[[120 119 120 126 142 134 118 130 124 125 133]
 [131 133 128 120 135 118 127 146 136 129 144]
 [125 127 121 117 147 121 119 150 134 126 149]
 [114 110 116 134 138 144 114 110 114 122 116]
 [118 117 116 120 134 124 114 125 122 123 128]
 [137 138 139 135 118 129 141 127 132 132 125]]
->
[[114 110 116 134 138 144 114 110 114 122 116]
 [118 117 116 120 134 124 114 125 122 123 128]
 [120 119 120 126 142 134 118 130 124 125 133]
 [125 127 121 117 147 121 119 150 134 126 149]
 [131 133 128 120 135 118 127 146 136 129 144]
 [137 138 139 135 118 129 141 127 132 132 125]]

[[123 130 130 129 138 129 127 119 146 118 125 130 129 141]
 [132 137 127 127 124 128 132 132 128 123 126 124 127 130]
 [126 129 128 129 132 129 128 124 135 124 126 129 128 134]
 [136 149 126 126 118 130 140 137 129 116 125 118 125 134]]
->
[[126 129 128 129 132 129 128 124 135 124 126 129 128 134]
 [123 130 130 129 138 129 127 119 146 118 125 130 129 141]
 [132 137 127 127 124 128 132 132 128 123 126 124 127 130]
 [136 149 126 126 118 130 140 137 129 116 125 118 125 134]]

[[115 128 118 127 117 127 124 146 139 119 132 124 123 107 114]
 [118 107 136 123 137 110 124 129 125 130 122 134 131 137 123]]
->
[[118 107 136 123 137 110 124 129 125 130 122 134 131 137 123]
 [115 128 118 127 117 127 124 146 139 119 132 124 123 107 114]]

[[142 118 149 142 150]
 [126 141 125 118 112]
 [135 116 137 144 152]
 [137 142 143 118 112]
 [133 121 134 138 144]]
->
[[135 116 137 144 152]
 [142 118 149 142 150]
 [133 121 134 138 144]
 [126 141 125 118 112]
 [137 142 143 118 112]]

[[108 149 139 133 128 129 126 128 130 128 117 145]
 [107 150 138 131 132 143 129 127 141 133 114 148]
 [126 139 132 126 128 142 136 121 156 126 116 135]]
->
[[126 139 132 126 128 142 136 121 156 126 116 135]
 [108 149 139 133 128 129 126 128 130 128 117 145]
 [107 150 138 131 132 143 129 127 141 133 114 148]]

[[129 127 129]
 [130 117 129]
 [130 109 130]
 [129 110 131]
 [129 124 130]
 [131 107 129]
 [126 128 126]
 [126 138 130]
 [127  99 126]]
->
[[127  99 126]
 [131 107 129]
 [130 109 130]
 [129 110 131]
 [130 117 129]
 [129 124 130]
 [129 127 129]
 [126 128 126]
 [126 138 130]]

[[125 148 141 122]
 [146 143 114 110]
 [118 124 110 119]
 [112 110 109 131]
 [135 134 135 145]
 [136 115 140 148]
 [133 113 113 152]
 [123 126 150 149]
 [107 130 135 115]
 [121 149 140 143]]
->
[[112 110 109 131]
 [133 113 113 152]
 [136 115 140 148]
 [118 124 110 119]
 [123 126 150 149]
 [107 130 135 115]
 [135 134 135 145]
 [146 143 114 110]
 [125 148 141 122]
 [121 149 140 143]]

[[131 118 130 139 149 129 128 148 149 126]
 [115 126 100 129 128 102 157 128 128 149]
 [124 122 123 135 137 123 133 136 137 134]
 [132 136 131 120 117 131 125 118 117 125]
 [133 120 132 136 136 133 123 138 137 123]
 [116 130 112 126 125 112 146 126 125 143]]
->
[[131 118 130 139 149 129 128 148 149 126]
 [133 120 132 136 136 133 123 138 137 123]
 [124 122 123 135 137 123 133 136 137 134]
 [115 126 100 129 128 102 157 128 128 149]
 [116 130 112 126 125 112 146 126 125 143]
 [132 136 131 120 117 131 125 118 117 125]]

[[120 122 120 138 118 120 139 122 130 137 118]
 [116 116 118 142 136 116 122 117 122 141 135]
 [106 104 115 151 130 111 130 107 124 147 130]
 [127 131 126 129 106 126 144 130 133 127 105]]
->
[[106 104 115 151 130 111 130 107 124 147 130]
 [116 116 118 142 136 116 122 117 122 141 135]
 [120 122 120 138 118 120 139 122 130 137 118]
 [127 131 126 129 106 126 144 130 133 127 105]]
